(in the rows, 128 means zero)
Each named move below is a turn or a mirror, shown by a few rows before and after it. Which moves, in which order, take the first row of each later pair to the second? The first pair is answered.
move X:
[129 122 106 114 134 117 110 145 129 111 144 119 130 128 125 127 153 123
  98 116 110 137  93 120  79 119 122 116 119 104 158 107 125 129 111 131
 127 141 145  83 116 109] => [129 133 131 109 128 146 150 114 116 139  96 150 110 122 154 128 113 126
 126 144 117 123 110 161 163 137 123 133 143 169 115 156 155 133 128 145
 119 149 113 156 117 135]
[124 113 113 108 120  90 156  89 132 178 138 142 140 150 110 106 150 155
 119 140  62  98 118 112 106 111 116 163 126 140 173 148 128 121 112 123
  79 153 126 119 124 103] => [123 115 117 108 117  92 161  87 130 182 131 148 137 146 114 105 144 158
 123 144  64  99 122 119 117 114 118 166 131 148 167 156 133 120 116 127
  80 156 120 130 125 106]
[119 124 132 130 125 121 186 144 151 114  68 109 119 103 115 189  89 117
 137 107 136 156 137 159 131 150 107 131 114 152 122 109 141 130 123 142
 116 138 122 138 120 128] => [116 115 123 136 127 110 168 158 158  98  88  95 131 108 102 188 107 117
 121  95 135 163 131 140  91 144 105 126 105 122 141  90 129 128 112 133
 122 138 134 107 121 120]
[134 145 127  87 175 122 173  84 129 128 124  60 121 138 134  87 132 136
 152 115 124 124 150 138 147 155  77 140 124 106 127 101 121 144 141 136
 143  84 140 139 168 149] => [134 145 126  87 176 117 168  87 133 124 133  55 122 137 131  89 139 136
 148 112 127 128 150 133 134 154  76 136 121  98 135  92 114 145 137 136
 143  83 148 134 167 144]
move W:
[130 135 136 154 141 116 144 105 152 128 136 118 140 140 130 139 124 141
 163 119 170 142 175 114 171 153 136 145 138  82 125 111 106 104 163 109
 148 112 119 125 164 154] => [124 120 114 141 116  95 125 117 176 149 127 141 129 128 141 147 150 134
 116 144 119 139 156  68 136 145 129 123 134  91 170  97 101 125 127 108
 133 150 102  87 124 129]
[106 102 121 124 129 145 123 103  64 143 104 198 111  89 122 103 137 178
 106 184 110 101  78 158 155  99 140 105 146 180  88 151 149 136  93  93
  59 105 139 181 110 137] => [106 104 123 125 134 145 125 104  59 142 105 193 115  92 119 103 135 177
 117 182 114 100  82 165 163 102 139 109 151 185  80 155 152 132  94  93
  61 101 140 186 116 141]
[139 114 108 154  93 155 118 120 152 115 137 144 145 106 125 162 112 141
 157 154 133 118 143 109 165 116 150 124 136 129 140 111 103 115 130  74
 116 131  90 115 105 115] => [139 116 113 160  98 158 122 113 148 108 138 137 149 112 123 159 103 144
 167 144 147 119 152 122 174 121 150 129 139 130 131 113 104 106 139  74
 120 123  97 124 116 123]
[157 126 153 160 142 152 123 167  81  90 108 151 120  99 124 152  97 103
 180 125 148 153 107 193 123 101 168  99 148 166  92 160 111 103 144  82
 132 133 167 121 117 140] => [157 114 129 147 119 133 108 178 100 108 101 170 115  92 134 156 122  92
 138 148 107 151  87 150  95  93 166  79 144 171 131 146 109 123 112  83
 117 167 151  83  80 115]
move P:
[110 112 129 117 113 138 134 146 127 116 146  87 124 142 130 156 135 189
 150 110 132 148 153 148 146 117 168 129 105 146 131 110 153 109 157 156
 133 137 164 138 154 112] => [108 112 131 117 113 140 132 143 119 120 147  95 123 142 130 153 137 194
 147 124 124 146 145 154 151 120 168 128 105 158 133 119 158 116 150 157
 124 138 160 148 147 109]
[107 134  91 133 141  84 163 106 186 153 111 153 126 127 156 148 172 152
 115 179  93 116 176  77 139 125  95 136 110 123 155  87 118 152 165 160
 139 129  65 127 123 129] => [120 129  98 155 134  90 175 128 196 132 101 133 137 123 167 163 156 126
 137 140 132 133 196  89 128 125 105 146 112 101 144  74 102 134 182 149
 163 127  86 103 142 147]
[134 123  86 131 101 123 102 134 141 150 134 147 137 114 126 153 150 147
 100 161  86 130 120  91  99 125 138 114 110 124 178 109  94 135 133 100
 124 157 134  67 112  95] => [141 119  87 145  97 127 109 147 151 133 130 137 146 113 132 167 140 132
 114 136 111 140 133 101  93 127 143 118 111 108 173 102  85 122 140  93
 139 156 144  53 122 102]
[151 124  92 150  97 143 125 132 160 163 105 151 111 103 152 171 122 127
 109 145 102 125 131  90 131 117 127 110 145 152 145 150 114 117 121 130
 121 168 107 116 117 142] => [149 128  90 149  99 136 122 130 165 163 110 148 111 105 148 170 124 130
 105 146 102 129 135  79 123 117 121 111 143 142 150 140 110 116 125 131
 122 164 102 112 123 138]
Then:
Between the rows of a pair lie two moves.
[120  95 109 144 130 115 101 130 117 110 176 121 143 133  97 118 146 150
  80 170  73 111 118  93  94 112 147 112 110 116 140 111 117 150  97 125
  98  95 140  91 125 103] => [130 100 125 169 141 125 120 137 114  84 178  85 159 140 103 127 119 135
 122 118 135 128 151 125 101 123 155 131 112  90 116 105 100 119 130 118
 133  66 162  90 163 129] : P, W
[131 148 142 115 137  88 130 142 111 127 171 102 103 143 112 112 153 123
 138 106 140 128 136  93 110 113 137 136 104  89 123  92 115 165 118 147
 139  87 122 108 115 138] => [144 136 131 123 110  93 124 163 122 122 145 113 107 125 128 128 147 106
 133 100 142 130 128  97  97 105 147 121 103 100 134  90 113 166 110 137
 144 113 129  79  99 138] : P, W
[120 143 148 142 130 174 148 125 111 216 110 153 120 133 166 126  90 176
 143 167 131 109 154 110 149 145 125 188 133 177 137 107  97 149 160 107
 100  88  88 173 115 127] => [121 137 141 159 158 163 122 151 103 172 167 103 145 149 131 119 111 182
 151 116 162 124 152 105  91 133 132 188 114 107 148  73  67 131 172  97
 119  51 132 132 148 122] : X, W
[116 173 159 165 155 114 177  72 144 189 111 118 128 137 165 136 117 117
 141 141 137 107 176  70 188 183 129 155 100 130 121 134  94 133 154 123
 147 120  79 142 173 140] => [115 159 134 161 141  93 151  92 162 187 125 123 134 133 162 139 150 112
 100 148 104 110 158  25 134 169 127 136  90 108 167 106  80 143 126 120
 144 145  79  93 146 119] : W, X
[113 175 154  96 151 113 171  94 122 154 156 122 126 133 143 155 106 114
 158 118 143 125 167 154 138 158 140 135 127 108  93 137 133 145 149 130
 147 113 108 133 153 144] => [111 168 135  83 127  97 161  99 148 177 139 150 115 119 155 158 122 105
 113 146  96 118 146 113 113 148 134 115 126 123 131 129 130 168 117 128
 132 153  86 107 114 124] : W, X
[141 122 150 135 106 133 128 165 133 102  94 115 130 111 149 144  92  99
 142  90 144 138 127 178 107 142 139 115 147 146 114 154 145 112 123 117
 150 160 146 125 104 155] => [132 128 154 117 115 141 122 145 110 120  98 132 118 114 135 128  97 123
 132 127 114 116 108 181 129 142 135 114 149 171 111 172 168 126 113 129
 124 163 135 161  93 147] : P, W
[151 162 119 147  71 135  86 112 113 147 105 144 153  96 130 165 160 140
 100 153 148  99  99 125  87 115 148  93  84 117 150 143 106 182 146 138
 117  99 127 149  98 118] => [148 172 135 147  92 144  93  99  92 147 120 136 156 108 117 156 153 154
 122 154 166  96 109 147 111 122 144 105  85 120 124 157 115 172 166 144
 117  73 133 185 120 128] : W, P
[134 130 115 139 123  85  96 131 112 123 175 122 127 120 115 121 164 136
 133 144 114 104 161  70 120 130 156 112 105  94 146 139 124 122 107 119
 139 122 158  96 110 134] => [137 132 129 153 128 109 108 128  87 109 170 111 134 123 110 124 138 133
 169 126 148 105 169 120 149 137 167 123 107 100 111 156 135 107 127 117
 145 105 175 122 128 150] : W, P
[156 127 117 121 126 136 106 125 109 102 138 110 126 150 130 127 129 120
 134 123 137 110 101 139 121 144 130 117 106 138  99 137 159 139 129 150
 126  93 143 152 130 111] => [155 124 113 113 118 134 108 124 117 118 122 125 119 142 142 131 128 116
 119 138 119 108  97 128 127 148 126 112 112 153 108 140 166 151 117 151
 119 107 131 152 113 106] : W, X
[ 93 154 167 132 123 101 142 114 140 107  76 160 128 105 177 164  82  81
 128 117 116 136 119 127 102 113 171 196 161 117 179 120 126 122 148 157
 144 139  95 145 147 124] => [ 94 155 169 143 132  97 139 121 134  92  94 140 136 111 164 161  85  85
 138  96 131 141 123 133  91 110 174 202 156  95 173 113 116 113 154 156
 156 122 111 139 163 125] : X, W
[150 129 126 159 123 104 116 128 150 139 100 140 123 124 152 114 141 120
 114 111 146 132 137 104 117 132 124 145 141 122 166 113 102 132 124 123
 117 139 106  91 123 131] => [157 129 131 168 124 117 121 134 141 127  90 134 126 120 156 122 121 111
 135  95 171 133 143 137 135 133 135 147 148 127 146 123 110 117 137 118
 129 131 121 101 132 146] : P, W
[109 142 121 121 160 144 140 104 131 131 132 153 126 137 110  96 139 149
 102 165  79 132  98 111 104  85 133 116 124 117 160 126 139 124  94 123
 116 145 114 147 108  96] => [115 155 140 128 159 154 181  85 139 143 105 157 116 132 139 105 108 135
 131 162 108 136 132 125 152 102 134 135 138 131 132 141 140 114 119 130
 130 142  92 177 125 121] : P, X
[104 116  79 138 194 117 107 113 201 104 149 116 138 131  57 124 136 148
  94 136 167 146 112 114  77  91 122 137  98  64 203  82  64 160 207 159
  87 143 136  97 130 123] => [ 96 140 109 118 199 140 160  65 195 153 102 153 103 127  87 120 103 152
 123 184 164 129 139 144 175 121 108 165 127 132 162 131  97 172 224 181
  72 148  81 190 130 147] : X, P
[125 142 164 113 163 143 142  67 141 136  97 110 155 108 124 143 119 101
 130 101 144 137 166 154 146 125 154 100 145 122  73 160 152 109 130 151
 124  74 102 172 146 168] => [124 129 135 105 134 111 127  84 184 148  94 120 152  98 142 154 151  83
  77 110  99 140 151  80  86 116 145  79 135 100 131 124 128 127  96 147
 119 119  82 106 110 141] : W, P
[129 128 137 112  97 128 162 129 158 148  79 146  95 116 175 133  96 108
 118 131 124 123 154 126 149 143 119 138 145 173 127 137 126 137 128 148
 144 172  96 147 123 132] => [124 120 117 111 105 100 131 146 166 130 122 122 108 124 150 123 134 114
  85 120 105 127 135  78  84 128 111 128 125 127 166  98 105 138 112 142
 144 167 108 101 122 105] : P, X
